Named moves (each a turn or a mirror), then the moves between two rows, first move first; the first pair answered:
M (before -> after):
[-1.68 -1.26 -2.43 -0.58  0.20  2.15 -1.09 -0.16 -0.39 -0.82 -2.22] -> [-1.86 -1.82 -2.21 -1.27 -0.92  1.36 -0.18  1.34 -0.29 -0.94 -1.37]
[ 0.15  0.56 -0.57  1.41  1.96  3.12 -2.55 -3.61 -1.13  0.61 -2.55] -> [-1.18 -1.91 -0.73 -1.91 -3.30 -1.03  1.41  4.36 -0.57  0.41  0.98]
[-1.72 -1.40  0.05  1.09  1.02  1.02 -0.64 -2.85 -0.78 -1.86  0.52] -> [-2.13 -2.62  0.02  0.06 -0.92 -0.43  1.18  0.38 -0.61 -1.83  1.84]
[ 2.50  2.60  2.99 -0.25 -1.46 -2.46  0.67 -1.01  0.14 -1.17  3.38] -> [ 2.73  3.11  2.75  0.43 -0.21 -1.73 -0.04 -2.56  0.19 -0.97  2.68]
G (before -> after):
[ 0.26  0.47  1.24 -0.74 -0.58 -1.37  1.00 -0.80  0.12 -0.77  1.43] -> [ 1.19  2.12  0.94  0.10 -0.57 -0.61  0.73 -0.07  0.83  0.85  0.56]
[ 0.89  1.93 -0.87  0.97  0.78  2.87 -2.19 -1.61  0.78  1.65 -1.18] -> [-1.37 -2.16  0.34 -1.50  0.47  0.60 -1.40 -2.63 -1.15 -2.16  1.91]
[ 0.06 -0.74  0.26 -0.89 -2.61 -0.38  3.37  2.53  0.72 -0.52 -1.08] -> [ 0.81  1.10 -0.67  1.34 -0.44  2.42  1.33 -0.03  1.20  0.88 -4.03]
Y (before -> after):
[-0.29 -1.58 -1.16 -0.56 -0.41  0.19  0.78  3.08  0.58 -0.41 -0.88] -> [ 0.73  0.34 -1.09  1.06  1.54  1.69 -0.95 -0.23  0.58  0.11 -2.49]
[-1.30 -0.56  1.33 -3.12 -1.68 -2.44  0.66 -4.34 -0.15 -0.63 -0.55] -> [-1.95 -1.93  0.38 -3.57 -1.64 -1.76  0.66 -3.55 -0.29 -0.88 -1.14]
[-3.31  0.70 -2.62  1.62 -0.13  1.94 -1.51  1.05 -0.97  0.57  0.02] -> [-1.23  3.78 -0.34  2.34 -0.01  0.92 -1.73 -1.10 -0.53  0.93  1.07]
[-0.88 -1.02 -1.49 -0.14 -0.79  0.09  1.06  2.72  0.11  0.89 -0.24] -> [ 0.20  0.34 -1.30  1.24  1.12  1.94 -0.48 -0.53  0.10  1.22 -1.79]

Between the rows of a pair lie two moves.
[-0.33 -2.07 -1.45 -1.16 -1.09 -0.22  0.52  2.74  0.08 -1.19  0.61] -> [-0.61 -2.49 -0.53 -1.33 -0.29 -0.60  0.48  0.64 -0.53 -2.56  1.46] : M G
[-1.03  1.40  1.18 -1.70 -0.48 -1.19  0.86 -1.46 -0.28 -1.29  1.01] -> [-1.93 -0.38 -0.09 -2.15 -0.68 -0.90  1.01 -0.58 -0.80 -1.73  0.56] : M Y
[ 0.52 -1.25  0.05 -0.86  1.08 -0.14 -0.22 -3.33 -1.47 -1.47  0.27] -> [ 1.52  0.97  0.20 -0.10  1.25  0.01 -0.75 -3.35 -0.66  0.02 -0.42] : G M
[ 0.03  0.50 -0.73  0.25  1.28  0.92 -0.66 -0.51 -0.36 -0.50 -0.62] -> [ 0.11  0.68 -1.00  0.40  0.62  0.95 -0.13  1.04 -0.14  0.40 -0.89] : M G
[-1.22 -1.68 -0.45  1.31  2.71  2.69 -0.23 -0.78 -0.65 -1.84 -1.99] -> [-0.59 -0.92  1.69 -0.64 -0.67 -1.35  2.43  2.46 -0.05 -2.25  2.02] : Y Y
[-1.61 -2.77 -3.19  1.34  1.22  2.58 -1.21 -1.96 -2.08 -0.47 -2.72] -> [-1.57 -2.61 -2.19  1.05  1.60  1.97 -1.29 -3.38 -2.48 -1.49 -1.70] : G M
[ 0.62  0.67  2.51 -1.13 -0.49 -2.98  1.02 -1.19 -0.42 -1.18  2.40] -> [ 1.61  2.26  2.62 -0.46 -0.89 -2.86  1.03 -0.36  0.16  0.05  1.79] : M G
[ 1.75  2.52 -0.17  1.91  0.99  1.38 -0.49 -1.03  0.64  1.77 -1.59] -> [ 1.56  2.46  0.47  1.94  1.37  1.22 -0.60 -2.26  0.52  1.03 -1.38] : Y G
[ 2.76  4.14 -0.32  1.33 -1.00  1.11  0.93  1.18  1.60  2.41 -1.64] -> [ 0.81  1.17 -1.70  1.87  2.16  3.21 -1.08 -2.78 -0.25  0.32 -3.03] : Y G
[-1.97  0.80 -0.73 -0.34 -1.12 -3.28  2.72  2.29  1.85 -0.86  3.94] -> [-0.34  4.00 -2.21  1.71 -0.61 -0.82  1.37  2.63  3.44  2.22  0.55] : G M
[-0.25  1.03  1.86 -1.50  1.42  0.14 -0.67 -1.10 -0.05 -1.43 -2.50] -> [-1.33 -0.47  0.40 -1.85  1.12  0.59 -0.30  0.61 -0.27 -1.19 -3.18] : M Y
[ 0.08 -0.83  3.69  0.67 -0.29 -2.56  0.82 -1.45 -0.61  1.09  1.68] -> [-1.39 -2.38  1.29  1.42  1.78  0.51 -0.94 -2.71 -1.26  1.18 -1.56] : Y Y
[ 0.63 -1.22  1.47  0.30 -3.95 -2.35  0.20  1.91 -0.30  0.79  2.10] -> [-1.37 -3.88 -1.63  0.87 -2.21  0.92 -1.28  1.64 -1.08  0.99 -0.97] : Y G
[-1.37 -1.14 -1.84 -0.72 -2.05  0.30  0.24  3.68  0.33  1.07 -0.82] -> [-0.82 -0.31 -1.89 -0.37 -2.21  0.27 -0.02  3.87  0.71  1.55 -0.91] : Y M
[-0.26  0.65  2.32 -1.27 -2.18  0.62 -0.13  0.20  1.66  0.54 -0.93] -> [-0.56  0.21  2.74 -1.56 -2.12  0.34 -0.13 -0.02  1.46 -0.17 -0.41] : G Y
[-2.20 -3.88 -0.57 -1.54  0.30  1.05 -0.47  1.03 -1.18 -2.30  0.26] -> [-0.18 -0.28 -1.78  0.99  0.92  3.67 -1.77  1.15  0.43  1.08 -3.00] : G G
[ 3.74  1.97 -2.61  2.51  1.61  0.55 -3.19 -0.55 -0.16  1.01 -3.92] -> [ 2.38 -0.09 -4.23  1.73  0.31  0.50 -2.38  2.61 -0.18  1.43 -4.22] : M Y
[ 0.68  1.56 -0.96  1.33  0.38  1.96  0.17 -0.02  0.63  2.02 -1.48] -> [-0.10 -0.12 -1.30 -0.07 -1.14  0.53  1.23  2.89  0.62  1.59 -0.29] : Y Y
[-1.23 -2.81 -2.79 -0.08  0.10  1.15 -0.10  3.15  0.47  1.84 -1.45] -> [-1.87 -4.51 -2.09 -0.90  1.22  0.75 -0.38  0.66 -0.79 -0.76 -0.38] : M G
[-1.27 -2.83  0.41  0.13  0.85 -0.71 -0.04 -1.72 -0.16 -2.08  0.90] -> [ 0.42 -0.44  1.24 -0.33 -1.47 -2.29  1.25  1.79  1.01 -0.30  1.90] : Y G
[-3.01 -5.66 -1.93 -1.08  1.54  1.33  1.14 -1.89 -0.88 -3.48 -1.17] -> [-0.38 -0.93 -3.51  2.11  2.11  4.15 -0.49 -1.15  1.35  0.99 -5.13] : G Y
[-0.65 -1.36 -0.92  0.10 -0.58  0.41  0.12  1.45 -0.04  0.22 -0.49] -> [ 1.03  1.31  0.18  1.14  0.19  0.47 -0.59 -0.59  0.23  0.89 -0.79] : G Y
[ 0.75  0.42  1.04  0.76  1.58  2.04 -0.68 -0.17  2.31  1.73 -3.67] -> [ 0.85  0.71  3.08  0.36  2.06  0.70 -0.59 -3.01  1.75  0.02 -1.75] : Y G
[ 2.00  3.27  3.71 -2.37  2.15 -1.71 -1.58 -4.15 -1.89 -1.84  1.93] -> [-2.17 -3.65 -1.40 -4.70 -0.60 -0.81  0.29  4.30 -2.35 -1.65  0.52] : G Y
[ 1.55  3.11  0.05  1.08 -1.45 -0.90  1.33  2.54  0.91  2.14  0.09] -> [ 1.22  1.94  2.23  0.18 -1.05 -2.57  1.72  0.14 -0.13 -0.41  2.56] : G Y
[ 0.78  3.54  0.98  1.03 -1.95 -0.37  1.78 -1.59 -0.03  0.92  2.94] -> [-0.73  1.55 -2.97  1.81 -1.59  2.93  1.11  0.90  0.29  2.61 -1.03] : Y G
[-0.24 -0.21 -2.82  1.41 -1.14  1.06  0.32  4.31  1.86  3.13 -2.37] -> [-2.53 -4.10 -2.97 -0.38 -0.99  0.10  0.86  3.89  0.18  0.39 -0.67] : G M
[ 0.12 -0.34 -2.48 -0.73  0.27  1.20 -1.83  0.26 -0.93  1.22 -2.89] -> [ 0.90  0.91  0.13 -0.90  1.03  0.11 -1.95 -3.28 -1.41 -0.25 -0.91] : G Y
[-0.37 -2.59 -1.87 -0.42 -0.66  1.32 -0.02  0.88 -1.47 -0.20 -0.62] -> [ 0.02 -1.75 -2.19  0.21 -0.33  2.00 -0.24  1.00 -1.07  0.65 -1.38] : G G
[ 0.02 -3.35  0.30 -1.07  1.74 -0.48 -1.32 -1.17 -0.76 -0.87  1.75] -> [ 0.25 -2.51 -1.66 -0.23  1.09  1.71 -1.55  1.43  0.36  1.88 -1.16] : G Y
[ 0.13 -0.34  1.45  1.64  0.78  0.25 -0.22 -2.22  0.91  0.16  1.23] -> [ 0.23 -0.64  1.84  1.21  0.42 -0.33  0.10 -1.91  0.87 -0.03  1.75] : G M
[ 1.39  1.77  1.31  0.25  0.28 -0.58 -0.17 -0.80  0.19  0.41  0.82] -> [-0.50 -1.20 -1.26 -0.03  0.98  1.40 -0.89  0.18 -0.37  0.18 -1.25] : Y Y
[-0.32  0.08 -2.59  1.02 -0.63  1.67 -0.52  2.30  0.81  1.40 -2.75] -> [-2.19 -3.22 -2.49 -0.50 -0.58  0.44  0.05  1.69 -0.71 -0.99 -0.83] : G M
[ 2.01  1.39  0.82 -0.22  5.56  0.92 -0.41 -2.04  0.95 -2.45 -2.52] -> [-0.21 -3.06 -0.25 -2.23  4.43 -0.13  0.75  0.26  0.01 -4.42 -1.20] : G Y
[-2.41 -2.68 -2.52  0.42  2.33  0.76 -0.38  1.10  0.28  2.03 -1.73] -> [ 0.46  1.92  0.03  1.95  3.31  0.12 -1.14 -2.53  1.05  2.70 -0.93] : M Y
[-0.90  0.54 -0.47  0.40  0.12  1.08 -0.25  0.70  1.40  0.38 -2.00] -> [-0.14  1.79  0.74  0.05 -0.68 -0.13  0.48  0.98  1.80  0.24 -0.87] : Y M
[ 1.14  1.39  1.96 -2.10 -3.04 -0.83  0.51  2.14  0.14  1.47  2.40] -> [ 1.17  1.49  1.10 -1.75 -3.08 -0.01  0.41  3.22  0.46  2.57  1.04] : G M
